One turn sends every row of this set to another row. A few are shown first. Where does it send the rows asked after them?
dova: [  4   2   9 -26  24  14 -22   5  -1  11   5  16 -25  15  -5  12  15  -9
 -22 -28 -17  -4]
zavu: [  0  12 -11  25   0  -9  25   3  25 -14 -20   0  32 -15  10  10 -11  11
  13  30 -20  -4]
sepat: [-23 -15  -3   4 -12   0  -3 -17  15  -5 -22   7   2  11 -35  40 -10 -16
  29 -14  -4  17]
tofos: [  5 -10   7 -26  26  13 -20  15   9  19   7  11 -17  17 -13   8  13  -9
 -21 -28 -11  -5]
Bola: [  5   8 -10  25  -3 -11  25  -1  26 -18 -16   0  38  -5   4   5  -1   5
   4  32 -25  -8]
lagu: [ -8   2 -12 -13  10 -10 -30 -11  -1 -18 -30 -12 -22  27   9 -15 -14  11
  -2   4 -33 -24]
Fimer: [  5   0   7 -25  30  19 -18  14  -1  18  -9  16 -19   6 -17  13  18 -13
 -21 -18 -11  -3]
suvil: [  8  15 -10 -36   4   0 -18  -7  -6 -21   4  13 -19  24 -31   4  13  -4
  -1 -19  17  29]
rok: [ 18  -2   0 -22  39  14 -14   5   1  18 -10  16 -30  14 -22   7   7 -12
 -12 -23  -4  -8]
losiv: [-15  -8 -14  30  -9   3   7 -11  -1 -12 -10 -30  30  -1  17   3 -13  28
   7   7  13 -21]
vubi: [  7  15 -25  17  -6 -17  23   2  18  -4  -8  -1  38 -13   7   8 -13   2
   8  37 -16   2]
Gobu: [  3   8   0 -47   9  -2 -20  -7  -6 -14  12  12  -7  18 -24   6   0  -5
   7 -21   9  33]
Dasor: [  0   3 -18 -12  17  -8 -23  -9  -5 -12 -29 -15 -12  29   5 -19 -17  10
 -12   1 -43 -10]
ledez: [-18  -7 -26  29  -2   1   7   5  -5  -4 -20 -39  24 -13   4   3 -10  26
   7   9  10 -21]
Dok: [-15  -1 -17  40  -1   6   9   1  -1 -17 -14 -35  13   3  11   5  -9  28
   3   7  16 -21]
guve: [  8 -16  -7 -19 -42  -6  11  -6  -4  14  11  -8  -1   1  18 -10   7  18
 -10  12  14  12]
Zaze: [ 12  -1   1 -24  31  15  -8   2   3  17   2  15 -21  24 -21   4  13 -19
 -21 -27  -9  -4]
teto: [ 16  13 -16  23  28  -9 -16  -3  15  -4  20  20  -1 -26  12 -10   5 -13
  24   4   6  -6]
sudu: [ -2  13  -6 -39   3 -13 -18 -12 -13 -18   4  10  -8  24 -26  -2  -9 -12
   4 -30  13  23]
luto: [  9  -3 -20  30  -6 -16  26   8  16 -23 -20  -2  35 -18   3   7 -11   4
   4  23 -21   1]
Limed: [ 12   4  -1 -23  17  21 -23   9   7  18 -13  18 -23  21 -13  18   8 -16
 -16 -22 -20  -6]
babup: [-11   1 -25  29  -4  -4  13   0 -17 -12 -18 -40  10 -12   9   3  -6  25
   8   9  10 -21]
lom: [ 17 -10 -24  25   0 -10  30   4  14 -11 -15  -6  35 -14   2  16  -9  -6
  13  26 -18  -1]
Minar: [  2  10  -5 -41   4 -15 -24   5  -1 -21  15  14  -9  13 -25   1   5  -1
   3 -22  10  32]
rofit: [-19 -21   2 -10 -15  -2   3 -19  23  -4 -23  11   4  16 -29  31 -14 -20
  32  -5  -6   8]
rol: [ -7  -3 -11  41 -13   7   7   1 -11  -5  -6 -28  15  -8  12   1 -13  23
   9   2  12 -25]
geme: [-21  -1 -11  31  -8   5   5  -7  -1 -12 -15 -35  25   1   2  -2  -6  29
  15   9  16 -24]
des: [ 14   5 -16 -38  -1 -15 -11 -13  -9 -21  -1  16 -15  22 -26   8   8  -6
  -8 -23  17  29]
falu: [  9   6  -5  15  25  -6 -14   2  19   6  24  18 -11 -28   9  -4   0 -10
  29  14   4 -14]
gir: [  6  -8 -10 -16 -36   3  19  -2  -3  28   1 -12   3   3  16 -10  13  18
 -11   5  16  14]
Zolap: [  7   5 -17  23   4 -11  34   6  27 -16 -15  -6  36  -2   4   9 -15   0
   4  32 -16   5]
mazu: [  6   4  -3 -40   7  -8 -21  -6 -16 -28   5  12  -3  14 -24   0   7  -8
  -5 -20  15  32]

babup turns into rok
vubi turns into sudu
sepat turns into gir
And these:
ledez turns into Zaze
dova turns into zavu
lagu turns into falu
tofos turns into Bola
Dok turns into Fimer

One turn sends every row of this set to another row. A few are shown first. Where does it send the rows asked after them?
pev: [-70  28  -9 -34  -9  -4  -3  -3   2 -33 -24  25 -30 -11 -10  -2  15  31
 -16 -17 -26   4  -6  -4  17 -23  -1]
perim: [-48  23 -13 -34  -9   3  -7  -5 -11 -49 -30  20 -18   1  -4  -9  11   2
  -6 -21 -34   3   8 -15  16 -11 -22]
zag: [-53  34 -12 -46  47 -40  30   2 -27 -23   9  -5  -8 -13  -1 -30 -19   9
  21 -20   7  39   0  24  30 -37  -8]
kon: [ -8  20   2 -15 -25 -29  21 -26 -23 -41 -16   2  23 -15 -13 -45 -15  -2
  17 -16 -18  17 -22  22  41 -26 -10]
nales: [-46  35  -3  17  -2 -29  -6  -6 -27 -19   6 -25 -37   5  -4 -21  -7  40
   4  -9 -39  10  13  -9  17  -8  -5]
rup: [-28  37   8 -33   8 -37  20 -13  -5 -16   5   2 -13 -27 -20 -51 -29  26
  14 -22 -32  20 -15  35  31 -40 -13]
rom: [-22  28   1 -36  18 -19   5  10  21 -18 -27  11  40 -26   6 -37  -2 -12
 -35  -6  10  27  13  17  17 -17  12]
Vef: [-49  38  -6 -43  -7  -2  -1  -2  10 -43 -38  22 -24 -10  14   1   6  -2
  -6 -21 -17   4   0  22  20 -15   2]
rov: [-16  31   0 -14   3 -40  27  -9 -44 -29   1  -9  12   4  20 -25  -9 -28
  20  -8  13  24 -20  -8  40 -22  -9]
zilu: [-30  14   1  19  22 -43   3  13 -12   3   6 -31  12 -11  -3 -48 -21  25
 -28   2  19  32  18   2  26 -21  -8]
Rusik: [-35  15   5 -33  -5  -5  -1   3  10 -13 -35  26  38 -16 -19 -34   6   3
 -40  -5   4  18   7  -8  17 -24   0]
rud: [-34  21 -19 -33   9 -27  22  -8  -3 -35   3  -1  -1 -33 -24 -33 -30  22
  19 -20 -36  39 -20  25  31 -33 -16]
Roka: [-55  49   7  -4 -10 -15   6  -5 -20 -33   3 -33 -50   3   1 -11 -19  22
  15  -5 -20   3  19   9  32  -2  13]
nus: [-42  22  16   4   0 -32   6   5 -16  -1   1 -26  29   2 -11 -43 -14  11
 -30  16  28  29  25 -18  29 -16   8]
Mige: [-41  32 -18 -34  36 -37  26   7 -21 -22  19  -8 -15 -17  10 -10 -23   0
  21 -16  -7  48 -17  -4  32 -29 -14]
futuk: [-29  18   4 -30  11   0  -3   8   8 -13 -32   2  30 -31  -4 -49   6  -7
 -33  -2  29  29  -3   3   5 -22  12]
ruk: [-32   5 -10 -31  15  -5   3  13   3 -27 -30  12  29 -14  -3 -34  -1 -13
 -37 -12  26  23  13  -3  28 -24 -28]
mesok: [-60  45  10  -4  -9  -4 -13  -2 -14 -32   7 -31 -47  -3  -2 -19  -1  34
  13   1 -19  24  -1 -10  19   1  17]
suzu: [ -2  34  25 -24 -20 -30  11 -22 -14 -26  -8  14   9   9  -3 -43 -12  -4
  22 -15 -24  19 -16  12  50 -16  -4]
nul: [-43  30   6  23  16 -27   1   1 -10 -10  10 -36  16  -2   0 -44 -35  29
 -23  -3  15  38  20   5  31  -1  11]
beluz: [-28  24   1 -27  17  -1  -1   8  19 -17 -20  12  34 -16   3 -41 -22 -12
 -45 -13  18  30   9  -3  23 -16  -8]
zefon: [-51  42  -7 -37   0  10  -6 -10  -1 -42 -30  27 -16 -10   9 -13   1  -4
 -20 -30 -21  -6  -1  -6   6 -16  -9]
gosut: [-33  34  20   9   8 -25  -6  10 -10   0   8 -43   4 -15  -2 -52 -16  18
 -16  15  18  38   7 -10  14 -12  19]
livut: [-66  47  -3  13  -2 -16  -5 -16 -30 -35   0 -22 -38   5   4 -18 -11  36
   2 -19 -25   1  11   3  13  -5  10]
peven: [-56  27  -4 -42  -8  18 -12  -3   1 -49 -35  14 -20 -17  -3 -15  23  10
  -5 -15  -7  12 -11   3   9  -9   8]
Mazo: [-75  37   2   2  -2 -29   3   2 -24 -17  13 -27 -41   9  -5 -12  -7  39
  -6   3  -2  15  14 -15  27 -15   5]
goniv: [-28  32   5 -34  18 -32  20  -6 -34 -30  -3   4  16  22  16 -21  -3 -18
  28 -16  13  39  -2   1  51  -9  -3]
Lanev: [-28  39  14   3  14 -34  12   8  -8  -8  16 -43  18  -9  -7 -48 -28  11
 -14  11   4  26  33   7  27  -6  23]

gosut turns into futuk
zilu turns into ruk
pev turns into Mazo
And these:
zag turns into goniv
nul turns into beluz
kon turns into rud
Vef turns into Roka

